Some points, one per row:
[-0.3 -1.4 -1.6  0.1 -0.9  0.2 -1.   0.1]
[-0.4  2.   2.5  0.4  0.9 -0.4  1.5  0. ]
[-0.3 -1.5 -1.4  0.6 -1.   0.  -0.9  0.1]
[-0.3  1.2  0.7 -0.1  1.  -0.1  0.8  0. ]
[ 3.3 -1.1 -0.7 -0.7 -0.9  0.2 -1.  -0.1]
[-0.4 -2.2 -1.6  0.5 -1.   0.2 -1.   0. ]
[ 0.2 -1.4 -1.5 -0.2 -1.   0.2 -1.1 -0.1]
[ 0.  -0.9 -1.4 -0.2 -1.   0.  -1.1  0.1]
[-0.2  2.9  3.  -0.3  1.8 -0.4  2.   0. ]
[-0.3 -1.9 -1.5  0.9 -1.   0.1 -0.9  0.2]
[-0.4 -0.6 -0.9  0.   0.2  0.2  0.   0.1]
[-0.3 -1.3 -1.4  0.3 -1.  -0.1 -1.1  0.1]
[-0.4 -1.6 -1.4  0.5 -1.  -0.1 -1.1  0. ]
[ 1.7 -1.5 -1.6 -0.4 -1.   0.6 -1.1 -0.1]
[-0.4 -1.4 -1.6  0.1 -1.   0.  -1.1 -0.1]
11 more points follow, each with its number after it:
[-0.3  4.2  4.8  0.2  2.6 -0.4  2.9  0. ] 0
[-0.2  3.5  3.1 -0.2  2.  -0.3  2.1  0.1] 1
[ 2.3 -1.3 -1.3 -0.7 -1.1  0.4 -1.1 -0.1] 2
[-0.5  2.8  2.4 -0.3  1.9 -0.2  1.8  0. ] 3
[-0.5  1.   1.9  0.2  1.6 -0.2  1.4  0. ] 4
[-0.4  4.7  4.3 -0.3  2.9 -0.3  2.8  0. ] 5
[-0.5  1.7  1.9 -0.1  1.8 -0.2  1.5  0. ] 6
[-0.4 -1.  -1.4 -0.1 -0.3  0.3 -0.5  0. ] 7
[-0.3  1.8  1.6  0.   0.5 -0.4  0.8 -0.1] 8
[ 2.1 -1.4 -1.3 -0.3 -1.   0.5 -1.  -0.1] 9
[ 0.2 -1.3 -1.6 -0.3 -1.   0.2 -1.1 -0.1] 10
Which three of these numbered points are nearest to each point below, ignoring the direction in which the first points spread most? Their numbers follow each, nearest first.
[ 2.7 -1.5 -1.4 -0.6 -1.1  0.5 -1.1  0. ] > 2 9 1
[ 2.2 -0.9 -1.  -0.5 -1.   0.3 -1.  -0.1] > 2 9 1
[-0.3  1.9  1.5 -0.2  0.9 -0.2  0.6 -0.2] > 5 10 8
[-0.4  2.1  2.2 -0.2  2.  -0.2  1.8  0.1] > 6 3 7
[-0.4  2.9  3.7  0.3  1.6 -0.5  2.2 -0.2] > 0 8 1
[-0.5 -0.8  0.3  0.5  0.4 -0.1  0.2  0.1] > 4 6 0
Now 11 new points, numbered from 0 again:
[-0.2  3.1  2.6 -0.4  1.6 -0.3  1.8  0.1] 0
[-0.4 -1.5 -1.2  0.6 -1.  -0.1 -1.1 -0.1] 1
[-0.3 -1.2 -1.7 -0.2 -1.   0.1 -0.9  0. ] 2
[ 0.6 -1.7 -1.6 -0.1 -0.9  0.4 -0.9  0.2] 3
[-0.2  0.7  1.   0.   0.3 -0.2  0.5  0. ] 4
[ 1.5 -1.2 -1.3 -0.3 -0.9  0.5 -1.1 -0.1] 5
[-0.2 -1.4 -1.3  0.1 -1.   0.  -1.1 -0.1] 6
[ 2.7 -0.9 -1.1 -0.7 -1.1  0.4 -0.9  0. ] 7
[-0.3 -1.2 -1.7 -0.2 -1.1  0.  -1.1 -0.1] 8
[-0.2 -0.3 -1.4 -0.2 -0.6  0.2 -0.7 -0.1] 9
[ 0.3 -1.8 -1.4  0.1 -1.   0.2 -1.2 -0.1] 10
Which three of these numbered points are nearest to each point below, ignoring the direction in which the first points spread most? Their numbers follow each, nearest first.
[-0.3 -2.3 -1.5  0.8 -1.   0.2 -0.9  0.2] > 1 4 6
[-0.4  2.8  2.2 -0.2  2.1 -0.2  1.9  0.1] > 0 9 2
[-0.1  1.3  0.2 -0.3  0.  -0.3  0.2 -0.1] > 9 0 8
[-0.2  4.9  5.1 -0.1  2.9 -0.5  3.  -0.1] > 10 4 0
[-0.1  3.3  3.2 -0.3  1.7 -0.4  1.8 -0.1] > 0 10 4
[-0.3  2.4  2.5 -0.2  1.6 -0.3  1.6 -0.1] > 10 4 6
